One turning vector, and how many steps it has turned:
The counts run from 0 to 930.
[161 155 111 114 117 104 128 121 135 106 164 121 130 100 108 119 142  90
 100 133 155 131 166 164 128 156  73 147  85 158 155 116 142 138 124 112
 142 163 181 140  88 115  79 124 128 146 136 104 173 128 155 163  72 102
 131 153  98 117  96 118  70 124 140 151] -> 43
[157 155 112 113 115 119 146 110 114  92 206 145 158 131 146 102 137 157
  82 120 134 126 159 132 115 143 102 125  93 146 125 137 162 146  89 116
 107 148 135 155  89 126 123 110 157 153 128 141 153 145 138 146 101  81
 152 127  80  65 163 169 113 123 170 155] -> 462
[168 152 121 104 141 124 176  89 133  93 162 145 115 127 146 126 122 129
  99 106 125 115 153 147 119 159 119 168 120 141 125 157 146 138  90 101
 149 177 132 110  71 130 121 113 146 132  98 131 137 103 134 210 104 113
 145 131  63 118 118 150 103 124 170 164] -> 19
[159 143 117 111 162 148 138  85 149  71 163 117 125 132 169  98 139  98
  86 109 146 160 133 113  76 116  90 132 107 138 135 111 178 162  90  95
 143 167 141 140  75 112 120 130 123 151 114 112 173 126 126 159  94  85
 154 113  85  81 100 150 125 102 132 135] -> 484
[167 148  96 124 167 105 163 112 134 120 143 128 152 109 170 134 150 119
 109 124 132 142 127 148 100 161  77 159 114 141 124 111 163 145  84  88
 104 169 123 141  76 105 142 130 146 146  98 122 167 137 125 188 107  97
 159 131 133  92 101 142 101 116 167 165] -> 515
[165 143 108 119 144 121 145  85 148 107 162 104 126 135 151 119 137 104
  72 119 123 125 142 158 116 131  98 151 123 149 141 121 165 129 100 103
 157 173 150 106  66 119  96 139 117 150 100 124 157 121 148 214 108 110
 124 141  74 118 108 141  83 110 157 140] -> 29
[154 160 113 124 143  97 164 119 127 110 160 118 126 117 147 120 141 120
 128 136 145 144 158 149 132 179  81 148 120 151 148 127 137 129 108  92
  74 143 144 164  70 122 121 129 152 141 108 134 170 134 119 165  82  96
 147 162 140 115 110 116 106 125 171 195] -> 519
[159 133 126 132 123 132 174 106 130  58 148 136 129 167 124  90 148 140
  69 143 139 137 167 130 101 158  95 119 149 137 141 148 139 157  93 131
 121 140 161 158  52 103 105  99 142 135 105 133 162 122 152 155  96  77
 145 129 115 118 140 100 129 143 144 174] -> 644
[138 139 117  88 175 106 155 100 137 101 150 125 135 125 168 122 117  98
 102  95 137 124 115 134 126 154  97 161 128 144 121 100 134 172  64 102
 122 154 149 153  91 119 153 132 146 148 107 132 205  98 110 191 102 102
 133 122 115  93 106 132 110 117 174 166] -> 154
[149 164 120 117  99 109 132  90 118 115 163 135 154 150 148  87 150 124
  89 126 163 148 167 115  98 122  68 116 106 128 134 143 149 151  66 127
 145 178 145 144  86  91 126 103 134 136 150 144 168 143 156 162 103  87
 122 143 115  80 130 123 106 129 178 137] -> 458
[161 150 113 125 143 121 144 112 127  70 179 129 122 126 115 103 141 130
 134 133 164 141 167 131 102 181  85 142 105 149 171 146 147 127 129  82
  85 122 143 160  78 117  98 120 137 134 112 133 144 136 148 143  70  95
 154 154 112 115  72 133 117 130 140 179] -> 686
[142 142 129  92 127 106 172 105 124 113 143 139 123 126 141 118 118 113
 113 147 148 116 157 140 112 167  69 147 119 145 149 112 120 162  77 129
 110 169 131 172  77  93 145 125 164 119 118 145 186 127 142 190  92  89
 126 160 148  89 110 113 112 148 146 164] -> 168
[157 156 108 130 174 105 137 116 133 102 148 132 113 103 150  91 136 119
 143  94 157 160 153 124  84 157  78 168 106 154 127 163 150 153  92  84
 124 167 151 136 103 101 128 101 126 138 124 136 170 107 140 166  82 108
 163 130 116 106  64 120  98 126 146 162] -> 694
[153 139 115 102 169 122 129 119 136  75 184 132 122 145 120  91 136 155
 115 113  93 122 159 149 140 160 127 152 120 171 134 151 159 145  95 115
 138 120 167 141 103 129 108 100 129 180 110 133 153  86 140 168 103 111
 131 114  78 107 121 110  90 122 181 162] -> 423
[163 154 120 129 106 127 138  88 140 105 146 108 141 148 163  88 135 100
 100 131 153 135 180 146 110 132  56 148 127 141 145 145 147 155 104 123
 146 166 136 142  52 128 107 117 128 130 114 132 162 140 157 171  90 115
 133 150 101 104 106 131 134 125 132 149] -> 664
[143 132 109 107 173 124 135 102 147  77 189 122 117 140 146 100 110 134
 139 114 158 108 145 120 100 162 103 156 102 149 147 133 175 170  82 110
 108 129 119 163  94 123 150 110 142 148  84 130 180 132 124 179 109 115
 140 117 109  73 103 155 122 122 154 158] -> 141
[138 170 122 102 125 135 144  93 136  99 167 114 145 148 160 100 159 137
  70 130 122 137 136 128 125 134 103 110 111 151 137 118 159 130  89 118
 149 146 142 143  80 112 123 136 143 176 155 126 153 122 146 158 104  80
 130 140  76  81 134 112 115 104 200 147] -> 453
[ 98 161 139  76 122 111 158 116 151 119 184 131 146 137 136 118 156 145
 104 154 127 156 133 155  93 140  86 112 113 140 175 102 163 118  94 123
  97 120 143 146  72 104 115 137 162 150 139 137 170 143 124 179  98 115
 142 184 125  91  98 113 114 131 172 165] -> 729
[202 154 103 128 149 142 151 116 118  91 168 131 142  90 159  96 142 116
 126 129 117 135 159 152  95 153  84 169  92 157 134 123 156 154 111  77
  98 154 131 157  73 125 120 124 138 137 114 119 150 142 141 154  92 109
 160 125  98  94 105 157 105 109 143 155] -> 681
[173 136 122 133 135 136 145 120 122  57 156 126 126 136 150  75 144 125
  92 138 132 167 173 118 107 127  87 128 119 154 141 154 153 165 123 111
 103 153 166 166  75 107  97 101 114 134 115 138 178 138 119 151  72  88
 166 124 116 101 140 137 131 128 134 155] -> 477
[123 139 107  83 156 113 141 100 138  76 197 135 130 171 119 127 129 137
 121 149 139 124 147 164 138 156  98 129 108 142 165 123 162 148 116 146
 130 114 160 164 105 137 144 100 151 145  90 131 172 107 128 199 116  75
 135 143 102  84 130 129 119 133 162 144] -> 781
[124 159 132  88 164 123 138 106 153 111 165 123 147 126 157  93 158 152
 107 127 102 174 122 118  84 120 102 124 107 157 144 117 170 131  84 118
 111 119 150 135 115 105 113 123 129 177 130 137 172 121 111 177  93 111
 171 146 105  92 107 118 114 128 195 151] -> 908
[123 127 123  99 172 106 144 114 125  72 166 117 141 185 148 109 130 117
 109 118 162 152 115 114 102 166  89 130 148 133 154 124 155 148  76 119
 113 132 151 142  92 117 145 111 126 136  93 156 179 103 121 183  89  89
 133 140 127  80  89 121 131 128 152 163] -> 149
[141 176 124 107 118 101 156  95 148  65 201 157 126 143 131 110 143 137
 130 119 189 146 164 135 102 146  88 114  90 118 148 150 160 143 104 119
 135 131 136 167  69 122 136  94 161 155 118 111 166 147 120 165 119  92
 147 127 114  95 134 148 128 130 164 158] -> 294
[134 132 112 104 125 128 118 127 134  73 173 117 141 192 112  96 160 136
  74 151 130 136 149 161 110 154 101 121 138 150 153 122 154 148  70 137
 133 114 150 148  69 116 122 119 146 154 120 149 154 113 169 167 137  90
 107 139 114 101 113  77 110 141 168 159] -> 439
[152 143 127 102 121 132 165  95 117  74 157 150 149 138 132 109 135  94
  77 105 168 153 155 134  92 165  79 134 125 123 144 129 116 133 102  87
 151 121 174 138  78 114  90 116 138 135 136 125 168 101 145 157  67  85
 146 146  90 118  97 139 117 130 151 159] -> 840
[149 138 109  92 176 120 154  85 137 117 156 131 113 113 146 117 107 130
 120 134 102 127 161 130  97 160 102 161 129 161 149 131 136 141 107  98
  85 127 157 161 103 120 120 141 144 151  88 121 184 139 106 197  72  97
 171 124 117 125 134 115 114 130 174 180] -> 351
[175 155 129 127 120 146 137  94 129 100 156 102 150 155 171  67 146 148
  86 131 108 137 175 117 125 130 100 128 122 166 130 157 142 149  96 115
 120 143 148 144  73 122 100 116 122 151 119 150 149 135 144 151  82  94
 142 131  85  89 145 135 135 118 191 162] -> 465
[133 158 108  91 130 102 143  92 155 103 186 141 144 148 112 138 146  98
 109 139 161 146 142 167  91 149  81 144 100 133 172 125 162 123 101 133
 170 137 153 118 101 114 113 119 138 152 111 129 156 114 159 208 121  95
 137 157  92 108  77 115  80 132 155 134] -> 222
[137 156 108 109 119 119 103 123 131 113 217 115 102 152 128 101 145 159
  93 118 116 123 155 145 104 141 114 132  92 157 134 162 180 133  90 101
 110 148 165 141  85 130 131 132 147 166 138 130 135 129 147 154 118 118
 129 136  68  87 136 113  96 116 173 161] -> 255
[135 152 145  87 137 121 146 109 180  84 171 134 104 138 149 103 147 140
 110 160 117 142 150 127  91 119 107 111 118 146 154 109 178 155  80 134
 127 147 125 154  65 110 148 119 165 152 104 120 195 153 122 190 147 128
 130 132 106  98 122 124 121 139 165 161] -> 927
[148 139 133 125 129 105 139 128 123  69 177 100 134 168 140 106 134 121
 119 124 164 129 153 144 136 169  79 128 119 145 159 129 154 151 109  99
  94 133 138 163  57 139 115 123 133 133 100 142 166 140 120 145  85 115
 116 162 118  99 106 152 134 118 143 186] -> 314
[161 137 137  93 108 107 139 121 148 115 171 133 150 154 120 106 134 122
 106 166 117 120 156 162  95 141  88 144 107 144 169 124 155 145  83 134
 135 146 134 129  87 119 101 110 133 120 109 167 167 131 157 213  95 134
 110 180  99 110  86 128 101 155 140 145] -> 387
[173 154 127  97 143 107 155 130 125 113 152 143 150 123 129 120 148 121
 105 166  89 169 165 164 118 136  81 132  95 155 163 127 140 150 126 118
 117 155 175 135  99 119 102 104 121 119 124 151 163 117 133 202  83 107
 147 160 103 111 120 131  84 147 170 138] -> 394
[168 157 115 111 135 113 136 110 153 102 180 130 152 112 110 131 154 117
  97 133 110 117 155 167 135 162 104 155  83 168 144  99 165 129 103 112
 137 135 143 139  88 124  94 125 158 185 105 121 156 131 158 183 132 108
 129 128  94 118 114 121  72 121 192 154] -> 236
[154 148 115 106 157  97 142 127 159  92 179 114 134 155 137 134 148 151
  96 173  77 135 146 156 134 133 108 131 105 160 148 121 180 142 115 141
 120 147 153 136  87 136 120  97 135 153  91 133 166 134 120 220 130 103
 135 135  99  99 144 129  91 136 173 147] -> 587
[150 146 115 121 109 102 124 123 124 106 176 127 130 119 126 127 146  89
 107 117 167 140 157 154 114 154  78 153 100 143 146 132 127 144  97  89
 145 174 181 135  90 125 100 115 141 136 137 124 161 112 154 162  88 104
 125 156  93 109  82 122  64 132 149 153] -> 44
[158 152 113 102 144 116 115 128 126 103 159 102 113 154 147 105 164 117
  90 133  98 155 161 154 141 123  87 129 111 167 144 131 142 156 103 111
 130 176 195 144  97 133 132 111 118 133 128 141 159 103 137 182 108 107
  99 128  91 107 138 105  77 143 186 147] -> 600
[149 149 149  90 153 114 135 132 154  83 169 129 116 127 134  93 144 139
 109 146  93 163 167 120 126 122 105 113 107 172 168 114 151 144 126 123
 108 127 187 157 103 133 103 109 112 140 116 147 192 141 106 183  70 111
 143 144  99 108 138 140 116 151 179 151] -> 755
[133 155 118 116 130  93 127 118 119  92 195 150 126 148 107 108 165 142
  98 109 160 168 154 126  87 160  94 140 123 131 128 167 146 131  74  88
 117 126 174 135  93 117 114 102 150 167 122 141 143 111 140 167 107 103
 151 129 112 129 113 105  95 142 182 187] -> 76
[160 170 121  97 138 125 114 109 153 105 181 121 160 126 172  87 159 113
 106 132 118 167 136 138 104  88  73 117  92 149 143  98 167 158  80 105
 132 151 125 151  86 120 128 131 126 153 130 137 180 144 127 180 112 110
 129 139  96  82 119 163 119 124 180 136] -> 112
